The rows of Y fall into a few groups, which share some directions, and each row is roughly a mix of its group's hidden directions.
Y, 71 rows:
-1.3, 42.2, -6.0, 22.9, 14.0, 2.3, -45.5, -17.8, -18.7, -27.5
7.8, -8.3, -34.6, -2.0, 11.5, -27.9, 9.7, 0.2, 60.0, 9.6
4.9, 25.2, 14.4, -34.0, 26.4, -7.4, -6.5, -37.0, -39.9, -16.1
5.1, -9.7, 8.2, -35.3, -10.7, -31.0, -24.8, -42.9, -32.1, -6.6
-24.4, -3.3, 20.2, 24.5, 6.2, 18.3, -4.3, 50.4, 16.3, -35.0
14.8, -9.1, 44.2, -29.1, -0.7, 20.2, -7.2, 47.0, 9.7, -13.1
23.0, -20.1, -24.9, 27.1, -17.3, 11.6, -3.0, 30.3, 36.1, 32.9
-42.4, -5.7, -15.5, 13.8, -19.4, -31.6, -1.0, 12.7, 45.1, 14.4
30.2, 1.3, -29.1, -22.8, 9.0, -26.0, -13.9, -41.5, -6.3, 32.3
9.7, 12.1, 29.7, -21.8, -4.1, 3.6, -26.2, -18.2, -52.9, -24.5
-8.8, -15.9, 38.1, 3.5, -22.3, 35.6, 17.4, 30.6, -34.0, 8.7
-50.3, 1.7, 43.5, 9.9, -9.3, 20.2, 10.5, 18.5, -8.3, -22.4
23.7, 27.8, -20.5, -10.4, 7.5, -14.9, -6.7, -49.8, -36.4, -6.4
-21.3, -18.6, 34.6, 24.2, 1.0, 16.8, -2.0, 49.1, 20.3, -18.4
36.9, -24.0, -38.3, -1.4, -13.9, -25.5, -1.5, 16.8, 38.2, 6.7
18.2, 25.9, 17.4, 6.8, 23.0, 45.9, 14.1, 10.9, -36.2, -20.6
25.5, 6.7, -55.4, 10.9, 26.4, 4.0, 3.1, -21.9, -3.2, 30.6
-25.6, 15.5, -21.0, 3.0, 23.0, -20.6, 5.1, -55.3, -25.4, 2.6
-36.2, 23.8, 29.6, 28.5, -7.9, 35.3, 2.7, -8.3, -32.9, -1.7
-29.9, 0.3, 31.9, 21.0, -22.8, 25.5, 26.9, 33.9, 7.4, -24.2
-18.4, -4.4, 45.3, 2.2, -22.4, 25.6, 3.2, 44.0, 4.6, -22.3
-5.9, -2.1, -52.8, 24.3, -9.8, -33.6, 9.5, -35.5, 5.7, 3.6
-28.3, 12.5, 14.5, -14.1, -11.2, 18.2, 15.8, -20.6, -56.9, -17.4
-23.4, -15.3, 15.8, 9.5, -2.1, 34.6, 27.9, -9.9, -50.4, 17.1
-34.3, -15.7, 5.7, -11.8, -28.1, -36.1, 4.3, 24.0, 41.4, 6.1
28.7, 12.3, -20.6, -27.0, 33.7, 6.9, -22.5, -19.7, -41.9, -8.6
32.9, -9.4, 29.2, -43.4, 2.5, -4.7, 16.2, 32.5, 18.8, -20.9
-3.8, -8.5, 30.1, 3.5, 15.4, 46.6, 8.4, 26.8, -37.9, -20.1
42.7, 26.6, 0.7, -9.5, 18.1, 22.8, -20.1, -22.5, -32.0, 25.2
1.7, 7.4, 3.9, -29.2, -1.0, 10.4, 7.6, -37.6, -59.2, 4.8
15.0, 19.7, 18.4, 17.5, 12.5, 47.9, -1.6, 6.0, -46.2, -12.5
27.4, -28.6, 38.5, -2.7, 23.4, 18.0, -20.9, 39.8, 7.5, -5.0
25.0, 10.3, 19.6, -17.7, -1.1, -7.2, -46.2, -21.7, -36.8, -24.6
-14.3, -1.7, 14.8, -4.3, 4.2, 37.4, 19.9, -9.4, -60.7, -2.7
28.8, 28.6, -19.8, -7.9, 32.0, -10.4, -25.2, -37.8, -9.3, -25.6
15.3, 34.5, -11.5, 2.8, -0.8, 9.6, 2.0, 32.5, 32.5, -47.6
-4.0, 16.5, -49.5, 29.0, 25.0, -10.0, -0.3, -20.5, 35.0, 9.0
40.1, -15.5, -16.1, 14.9, 24.3, -2.4, -14.1, 22.9, 44.1, 21.0
-7.5, -7.6, 35.7, 14.6, 0.9, 40.7, 14.9, 43.3, -5.8, -25.5
5.7, 7.0, 5.9, -8.0, 2.4, 41.9, 27.9, -14.1, -55.8, 1.3
-14.8, 19.1, -19.0, 25.3, 17.8, 25.5, 10.1, -36.9, -44.2, 8.2
40.2, -20.4, -4.6, 13.2, 4.9, 18.2, 1.5, 38.9, 42.4, 11.6
-5.2, -7.9, -32.4, 37.8, 11.5, -13.1, -5.6, 18.5, 49.8, 17.9
13.5, -9.3, -25.1, 1.0, -1.2, -37.2, -27.5, -0.5, 54.5, 4.9
-23.6, 4.0, 30.2, 15.3, -13.4, 38.1, 27.2, 31.2, -12.9, -28.4
10.9, 17.3, 17.9, 5.2, -48.3, 3.2, 2.2, 9.5, -19.6, -49.5
-41.6, 4.2, 34.0, 30.0, -21.4, 32.9, 8.3, 22.5, -6.2, -8.7
0.4, -0.2, 1.7, -14.4, -23.9, -52.7, -16.7, -13.8, 44.3, 6.6
10.6, 15.6, -61.2, 10.2, 24.2, -18.3, -15.8, -17.5, 14.7, 11.9
22.9, 26.7, -28.4, -2.1, -1.6, -19.5, -5.0, -49.6, -32.2, -9.3
-21.4, -3.9, -14.7, 54.9, -19.1, 25.7, 6.2, 9.0, 11.3, 32.5
-9.7, 12.7, 1.9, -3.4, -3.9, -9.9, -33.1, -44.8, -49.7, -8.8
-36.4, -30.6, 3.3, 18.3, 9.4, 9.1, 9.3, 31.7, 38.5, 26.0
-11.2, -37.5, 5.6, -6.8, 6.6, -3.2, 5.6, 44.1, 47.4, 11.9
39.2, 5.8, 3.4, -34.7, 17.3, -8.0, -15.4, -36.9, -30.1, -19.7
-5.4, 3.2, -28.1, -3.3, -7.2, -52.0, -21.2, -24.4, 33.5, 16.6
48.8, 28.3, -3.8, -21.8, -4.1, -4.8, -13.9, -25.9, -34.5, -16.3
-3.3, -13.4, 17.4, -10.3, 12.8, 31.9, 8.7, -13.9, -62.2, 10.5
-8.7, -17.8, 39.7, -20.4, -11.0, 6.6, 3.4, 48.4, 19.7, -27.3
-27.7, 14.8, 30.7, 4.0, -34.0, 3.4, 16.3, 26.8, 19.3, -39.6
18.0, 9.2, -37.2, 40.0, 28.7, 31.9, 4.2, -21.5, -6.0, 16.8
3.7, 13.2, 40.2, -13.3, -1.3, 23.3, 17.7, 49.7, -1.5, -27.0
-23.9, 7.8, -11.7, 28.9, -19.5, -21.0, 5.7, 19.8, 55.9, -8.0
-40.6, 13.7, -38.2, 36.3, 4.4, -11.1, 7.0, -8.9, 29.4, 16.8
15.1, -7.4, -2.6, 26.5, 32.2, 35.2, -4.0, 48.4, 14.3, -14.4
29.8, 25.6, -2.5, 29.2, 27.5, 44.3, -11.5, 1.1, -24.8, -12.9
46.5, -13.9, 3.8, -39.9, -5.7, -16.9, -7.7, 29.5, 20.5, -20.2
0.0, -5.9, 41.2, -22.8, -7.5, 28.4, 30.7, 21.2, -38.3, -7.8
-12.6, -28.0, 20.8, 5.0, -8.8, 14.9, 4.6, 53.6, 37.6, 5.6
-21.8, -0.8, -7.8, -30.8, -7.8, -54.1, 3.0, -6.4, 37.8, -9.2
0.2, -4.2, 37.3, -1.6, -10.4, 40.4, 15.1, 18.8, -48.0, -2.4
Here is one row of each group, with its name. Which group are the others in?
-22.1, -2.5, 33.7, 15.4, -18.0, 38.2, 19.0, 37.1, -25.2, 4.2
<43>
2.0, 10.5, -37.9, -0.7, 24.6, -25.2, -0.3, -52.5, -15.7, 15.6
<37>
12.7, -9.1, 19.6, 22.8, 5.4, 50.8, 28.5, 38.2, 0.7, -3.5
<58>

-27.7, 6.5, -46.7, 23.6, 12.7, -17.2, 14.6, -28.5, 24.7, 20.1
<43>
7.9, 6.6, -37.5, 11.9, 19.8, -31.6, -30.5, 9.2, 44.4, -2.6
<58>
-28.8, 8.2, -27.9, 9.2, 29.2, -18.3, 5.8, -50.4, -14.8, 17.2
<37>
-44.4, 6.1, 32.1, -21.7, -25.0, -12.8, 4.2, -5.7, -39.3, -12.0
<43>
-38.1, 6.1, 31.3, -2.7, -2.4, 10.8, -10.3, 24.2, -22.4, -47.4
<58>
5.6, 21.0, 10.5, -17.8, 8.6, -3.4, -21.4, -38.9, -50.2, -23.6
<43>
